(in the rows, 128 means zero)
The same turns and mirrors carry the whole set onto itself, and each row onto the other rows of its family. Which rows share a family with each named row? Give them in list order.
These 32 rows form 4 families of 8 rows each.
k374: [146 157  98 134 137 107 120 137 143 153]
k758: [145 142 105 136 143 108 124 142 152 177]
k362: [125 128 145 130 129  94 134 101 150 177]
k116: [157 135 126 157 132 113 120 129 145 144]
k355: [152 143 123 162 131 109 121 130 142 142]
k963: [124 138 134 136 140  89 134  98 157 173]
k625: [118 143 124 126  93 122 137 128 167 149]
k250: [153 131 123 161 135 114 129 122 154 144]
k628: [123 125 137 123 130 107 136  87 147 169]
k356: [ 92 166 104 134 121 119 114 114 136 170]
k699: [151 147 107 152 135 119 119 126 138 137]
k543: [150 146 112 133 137 102 118 145 146 170]
k225: [121 119 131 124 139 124 123  96 132 183]
k833: [100 156 120 156 114 125 119  98 138 143]
k971: [118 120 113 128 107 152 125 124 147 168]
k738: [105 168 110 148 119 108 105 121 127 168]
k178: [ 92 166 117 127 118 117 113 121 141 173]
k512: [119 124 108 136 105 153 126 129 144 163]
k469: [ 98 171 102 135 124 116 111 117 139 164]
k551: [119 130 118 120  97 127 141 116 166 157]
k937: [145 152 109 141 138 102 117 146 142 168]
k160: [127 134 145 132 133  91 129  97 148 171]
k407: [100 153 134 155 113 131 115 103 139 142]
k851: [125 117 142 140 139 120 119 107 131 186]
k958: [124 124 131 150 152 123 115 105 133 182]
k695: [110 163 121 162 113 108 111 107 132 146]
k585: [126 124 139 139 145 118 112 106 128 184]
k410: [125 123 123 124  90 118 138 125 158 170]
k812: [119 136 111 124  94 124 142 123 165 155]
k621: [126 113 123 136  97 141 126 126 143 172]
k684: [117 131 117 135 108 153 118 138 143 165]
k204: [105 161 116 156 119 126 113 102 139 139]

Which other rows belong to the same family as k851? k362, k355, k971, k469, k551, k937, k204
Which other rows belong to the same family as k356? k116, k543, k833, k512, k160, k585, k812

The same turns and mirrors carry the whole set onto itself, and each row onto the other rows of its family. Which rows share a family with each named row? Give them in list order.
These 16 rows form 4 families of 4 rows each.
k256: [111 140 143 147 108 135 114 121  98 127 136 125 110 121 145  98 158 128
  94]
k14: [136 113 133 130 123 155 146 119 113 145 138 135 136 135 110 151 109 122
 138]
k829: [118 115 150 121 111 133 102 133 116 119 114 153 138 147 149 133 150 113
  90]
k737: [152 107 109 150 118 124 115 145 109 125 149 128 114 125 115 142 129 150
 144]
k518: [116 109 151 134 112 124 110 124 125 114 110 142 127 144 140 115 163  99
 104]
k128: [121 139 148 152 108 138 100 118 104 130 121 128 120 118 152 101 161 139
 110]
k565: [143 106 104 142 130 129 109 132 106 120 138 124 125 126 113 147 120 160
 139]
k563: [108 109 139 119 112 131 100 113 120 111 104 137 125 142 141 124 152 103
  98]
k38: [101 142 142 137 121 143 104 113 107 133 128 129 110 123 143 103 157 139
  97]
k764: [118 134 136 144 115 144 122 107 103 118 127 139 119 120 156  90 158 142
 107]
k767: [148 119 108 132 135 128 117 145 109 108 144 141 114 117 107 132 124 149
 139]
k457: [142 128 124 133 120 134 140 126 114 137 148 133 134 140 124 140  98 113
 150]
k266: [132 124 111 127 130 143 143 114 108 133 133 131 127 142 111 157 110 110
 145]
k491: [109 121 136 125 121 130 108 122 116 121 103 146 127 157 157 129 160 106
 105]
k473: [131 122 124 119 125 143 130 119 112 142 134 132 127 143 124 147  97 124
 156]
k700: [155 122 116 147 126 126 110 141 103 124 138 120 118 112 101 138 118 143
 136]

Which other rows belong to the same family as k473? k256, k737, k563
Which other rows belong to the same family as k764? k14, k829, k767
Which other rows belong to the same family as k518? k565, k38, k457

The same turns and mirrors carry the whole set onto itself, and each row onto the other rows of its family. Which rows share a family with each named row? Give them in list order.
These 30 rows form 5 families of 6 rows each.
k399: [144 142 139 135 115 107 142 157]
k649: [129 144 129 159 123 149 158 135]
k497: [109 147 100 157 147 145 140 140]
k942: [111 135  98 140 124 124 129 112]
k500: [121 141 127 145 132  89 127 166]
k886: [124 136 130 133 120  85 125 145]
k644: [111 136  95 146 135 135 130 120]
k739: [110 144 138 142 136  96 127 165]
k40: [116 136 103 139 125 142 130 114]
k377: [131 131 125 135 111  95 119 136]
k109: [144 144 141 146 117 122 144 165]
k414: [113 130 124 137 103  96 124 134]
k554: [ 96 147 103 152 147 137 133 133]
k316: [134 139 142 146 101 126 149 159]
k846: [137 141 148 135 120 114 139 165]
k28: [125 143 115 140 132 154 152 128]
k807: [128 131 137 127 117  97 122 144]
k406: [134 144 114 147 122 154 153 134]
k526: [129 139 104 148 130 153 142 129]
k20: [109 148 128 154 138  95 128 165]
k444: [121 148 113 149 133 159 146 138]
k6: [ 93 149 116 168 146 124 142 137]
k802: [ 98 148 133 156 127 104 137 168]
k507: [138 132 128 135 116  93 126 151]
k678: [115 131 113 149 118 121 133 106]
k454: [142 142 134 143 122 107 140 171]
k647: [100 149 109 150 151 141 145 136]
k614: [108 137 104 135 135 134 135 112]
k487: [ 99 151 105 160 148 134 144 146]
k335: [120 149 136 146 135  96 138 170]

Which other rows belong to the same family as k20? k942, k377, k109, k406, k487
Which other rows belong to the same family as k500? k497, k644, k526, k507, k454
Which other rows belong to the same family as k807? k739, k846, k28, k647, k614
Which other rows belong to the same family as k399? k886, k40, k554, k444, k335

The same turns and mirrors carry the whole set onto itself, and each row onto the other rows of its family. Which rows share a family with each named row? Give them in list order.
These 32 rows form 4 families of 8 rows each.
k237: [142 133 135 131 100 136 109 117]
k438: [112 118 113 148 121 104 117 119]
k830: [138 131 153 142 102 135 121 121]
k550: [118 146 102 137 151 114 126 147]
k655: [129 130 135 156 101 117 137 156]
k416: [127 148 136 130 126 149 135 160]
k775: [109 155 102 143 109 126 130 133]
k691: [126 122 113 154 120 105 119 109]
k495: [135 136 146 134  99 137 122 116]
k112: [132 156 141 126 131 145 129 158]
k326: [104 148 110 140 102 133 125 129]
k960: [126 157 125 130 141 131 101 113]
k945: [152 130 145 141 151 117 124 141]
k638: [117 144 119 149 154 113 138 151]
k935: [137 124 125 147 115 119 149 159]
k89: [109 153 103 141 106 135 127 137]
k217: [132 134 141 137  98 142 130 117]
k669: [129 122 124 157 115 113 149 148]
k818: [121 153 130 134 137 129 100 109]
k306: [148 125 153 140 146 114 122 130]
k332: [129 155 131 123 137 137  98 120]
k928: [145 160 142 132 132 144 131 150]
k633: [110 151 106 146 115 146 120 141]
k163: [130 130 118 150 125  99 113 107]
k956: [126 157 137 120 131 143 129 153]
k837: [123 143 109 146 153 110 126 152]
k243: [148 122 154 136 143 122 117 135]
k404: [148 127 150 134 138 102 128 129]
k179: [129 147 119 124 150 131 110 112]
k735: [132 121 130 150 111 119 147 155]
k761: [126 144 112 141 154 106 118 150]
k943: [133 120 117 161 121 105 120 114]

Which other rows belong to the same family as k237? k438, k655, k638, k928, k633, k404, k179
Which other rows belong to the same family as k691? k495, k112, k960, k89, k306, k837, k735
Which other rows belong to the same family as k416? k830, k550, k326, k945, k669, k332, k163

The same turns and mirrors carry the whole set onto itself, and each row onto the other rows of its family. Which rows share a family with each named row? Give them in list order.
These 30 rows form 6 families of 5 rows each.
k545: [111 144 135 118 110 119 108 156 178 102 123 131 103 107 120 142 150 143
 152 129]
k294: [161 164 135 100  94 170 131 109 163 148 111 173 108  98 100 123 138 145
 151 120]
k627: [146 121 139 121 114 133 141 127 150 135 101 123  75 109 118 141 116 117
 142 122]
k729: [144 146 104 126  95 133 123 135 165 135 113 134  99 135 110 149 144 119
 169 103]
k609: [156 170 170 104 106 179 109 124 152 151  97 138  96 101 124 124 126 119
 163 135]
k354: [118 145 164  97 102 120 125 124 177 117 133 146  97  96 127 131 124 146
 152 102]
k494: [144 148 130 121 132 149 117 104 168 146  83 149 104 113 121 131 143 139
 169 148]
k397: [131 168 158 105  91 154 101 147 170 142 121 174  90  97 118 117 120 126
 175 110]
k715: [130 136 133 119  97 122 151 142 163 132  93 140 110 132 122 141 165 124
 150 118]
k920: [125 169 136 105 124 160 113 145 173 135 114 171  89 114 113 111 151 149
 172 148]
k481: [136 151 173 107 125 155  89 159 164 143 137 149  98 112 109 115 142 132
 166 124]
k274: [140 185 151  94 101 156  96 134 172 113 122 167  99 139 107 131 126 130
 158 109]
k429: [132 167 150 105  93 148  99 161 166 112 144 156 108  87 103 128 133 148
 146 117]
k607: [152 162 145 127 121 158 109 133 137 133 113 115 118 106  97 144 140 119
 143 153]
k733: [146 160 159 117 109 154 143 113 144 139  89 133 115 135 111 135 145 108
 141 142]
k49: [145 164 129 127 115 139 133 119 124 130 107 139 110 142 108 129 119 139
 150 138]
k515: [153 156 159 106 109 146 125 154 180 105 111 161  90  98 127 138 132 124
 139  86]
k35: [137 177 114 120 117 151 154 135 162 137 110 160 107 114  99 133 167 128
 157 132]
k383: [128 153 122  96 101 133 132 109 189 126  99 164  95 102 123 141 145 150
 165 115]
k493: [143 157 174  97 134 142  99 153 148 120  91 164  86 105 124 130 119 133
 145 122]
k117: [132 140 161 122 139 120 118 113 152 140 102 124 112 122 113 149 140 114
 156 130]
k73: [137 148 130 122 100 126 136 122 161 113 114 116 121 107 105 162 148 123
 134 123]
k104: [129 181 126 116 111 143 127 145 173 104 119 132  87 116 146 128 130 147
 171 113]
k674: [112 155 138 118  95 121 138 161 169 121 116 164  97 106 135 118 138 143
 166 111]
k720: [168 159 142  89 102 167  97 135 141 139  92 136 100 123 124 134 137 153
 156 121]
k433: [134 146 143 136 127 140 140 159 177 110 124 141  79 124 117 128 136 104
 145 116]
k648: [166 163 169 109 109 159 131 120 137 146 122 133 120  88 113 131 130 131
 142 109]
k344: [158 148 152  99 115 151 125 152 123 145 105 152  87 109  90 139 124 113
 136 121]
k864: [128 158 140 108 114 130 150 163 156 134 133 125 104 109 109 142 170 121
 150 109]
k282: [151 151 160 108 105 157  78 122 155 131 116 137 110  87 108 136 114 142
 152 134]

Which other rows belong to the same family as k720? k729, k274, k49, k104
Which other rows belong to the same family as k545? k429, k607, k73, k282
Which other rows belong to the same family as k433? k627, k515, k493, k344
Which other rows belong to the same family as k397? k609, k715, k733, k674
Which other rows belong to the same family as k648? k354, k481, k117, k864

The same turns and mirrors carry the whole set onto itself, and each row onto the other rows of its family. Which rows share a family with each named row? Give them in list order.
These 18 rows form 3 families of 6 rows each.
k428: [145 115 150 131 126 151 123 127 145 113 105 124 106 129 117 154 103  97]
k272: [117 144 164 128 138 114 129 106 123 112 143 148 130 131 133 129 135 132]
k697: [157 135 137 151 145 121 130 124 122 123 117 145 154 142 159 111 138 126]
k458: [147 102 129 156 138 149 103 118 146 121 122 128  97 140 116 140 114 138]
k483: [148 135 123 140 136 148 139 131  99 118 121 135 148 140 147  95 133 112]
k84: [122 128 130 124 127 132 146 132 109  98 108 129 154 150 126 136 122 126]
k924: [141 122 127 137 143 140 102  98 154 129 137 114 101 121 118 126 123 134]
k779: [121 115 146 141 158  93 117 120 120 116 141 152 110 121 128 107 123 116]
k606: [129 118 158 128 124 136 148 129 109  85 128 140 141 137 110 134 130 112]
k592: [148 108 165 145 125 157 125 127 133 128  95 142 100 108 124 136 121 103]
k471: [144 105 123 118 161 149 108 107 160 121 128 137 118 142 127 107 115 135]
k411: [123 115 123 137 128 152 107 115 113 141 111 118  99 106 130 106 122 126]
k126: [124  92 125 118 148 131 124 110 115 132  95 122 121 109 130 108 146 107]
k425: [149 113 127 137 127 137 116 118 121 141  97 112 113 100 143 112 128 100]
k675: [147 132 123 144 167 145 144 138 122 132 110 155 131 140 138 105 119  99]
k236: [134 102 127 116 138 133 157 132 124 106 127 149 133 128  93 128 123 128]
k267: [135 134 148 153 150 116 117 111 118 107 158 145 121 148 138 118 137 126]
k548: [137 100 157 116 141 132 130 122 138 123 110 153  99 141 141 146 113  90]

Which other rows belong to the same family as k425? k428, k483, k924, k606, k267
Which other rows belong to the same family as k272? k697, k458, k84, k592, k411

